Each path below is one point turned by a fixed rotation once a step. After each direction that follows a path, write how fast that rotation turns it, in deg/step (0 if it stays still).
Each turn is a multiple of 5 degrees from 10 to 175, or 0.
Each row of a path follows its step; steps can be skipped.

step 0: [ -2  15  20  -3  -8 -20   2  -8  -5 -13 -14  -9 -30  -2  10  10 -20  22
  12   1   4 -14 -14  -6 -13 -24 -10  -4  -8   0 -13  24   9 -19   0 -22
  25 -10]
step 1: [ -5  12   5   6  -4   2  -7 -19 -21  10 -37 -12  13  11  -5  -4  11   6
 -10 -21  33  -9  15 -13  -5   4  -4   0  13   5  21  13  19 -13  -2  -5
  -9 -27]
step 2: [ 38 -18   0  -9  19  -8  -1 -10   8  13 -12 -30   9  11  13  -3  -6   2
   0   8   4 -24  -9  -4  11   9   5 -21   7  19   2  10  -2 -10   5  14
  34  -9]
step 3: [  0  -9   7  -8 -26  -7   6   0   3  18  26 -16  -8   6 -18  -3 -10  20
  10 -21  12  -6  -9 -28 -28  -5  -1 -14 -20  21  -3   3  18 -18   6 -10
   5 -11]
step 6: [ 25  -9   0  11  12  -8 -12 -25  22  -2  15 -12  16  -2   7  -4  -5  14
  13  -7  -6 -21 -12  -2 -18  -6   7 -29 -23  -4 -19   1   8  -1  13 -10
  26 -12]
step 10: [ 11  -8   5   9   3 -11 -24  -9  -5   6  -5   5  14  -9  23  -1  -4   5
  -3 -27   8  14 -26   4 -11 -24  -1  -5  -6  10   1  13  18   1  28 -13
  37  -9]
step 11: [ -3  -2  -3  -6   3  -7   2   2 -29  11 -16   0 -14   1  -9  37  -7  11
  11 -25   9   2  -4 -17  13  28  -5 -12   4  22   2  29  13  -5 -16 -15
   8  -5]
step 12: [ 17   2   9  14   4   9   7 -14   0 -14 -10  -9  13  37  15   2   2   0
  11 -20   4   4  18  -9   5  -2 -11 -10 -11  12 -28   4   0 -28  -2  19
  14 -31]
step 13: [ -5  -7  -7 -21  -1 -25  -4  20  12   4 -14   1  30 -12   8 -21 -14  26
  -7 -21  11   0   0 -15 -22   7  -3 -14   2  15  -3  21  -6 -19   8   5
  20  -1]
Speeds:
[ -1  -2   5   0   1   9  -2  -1  -1   1  -2   6   9   1  -1  -5  -1   1
 -13   2   6   2   5   3  -5   1  -3   7   4   0  -6   3   1   3  11  -2
   1  -4]  125
[-1 -1  9 -1  0 -1 -3  6 -1 -3 -2 -8 -7  4 -1  0  4  3 -7 -4  6  8 -4 -5
  4  0 -6 -2  8  8  4 -1 -3 -6  0  7  6 -4]  35
[-6 -3 -7  8 -5 -8 -6  6 -2  9 -2  0 -1  3 -5 -1 -8  4 -1  1  7  0  3 -4
 -6 10 -4  0  3  1  0 -4 -5  3 -3 -3 -6  0]  175
[ 3 -3  0 -8 -6 -1 -3  1  1  0 -2 -8  6  2  2 -6  5 -6  0  4 -1  3 -3 -5
  5  4 -3 -7 -2 -4 -8  9 -2  3 -5 -5 -8 -7]  70
[ -4  -4  -4   2   4   5 -11   2   2  -5   5   8   3   0   8   5  -3   1
   2   1  -6  13   5  -1   0   5   1  -5   2   0   1   3   6  -7  -4  -2
   1   1]  20
[ 4 -2  2  0  7 -3 -3  9  5 -5 -2  2  0 -3 -2  7 -2  3  0  9  1 -9 -2 -2
 -1  2 -1  2  4 -5 -4 10 -7  3 -5 -2 10  4]  170
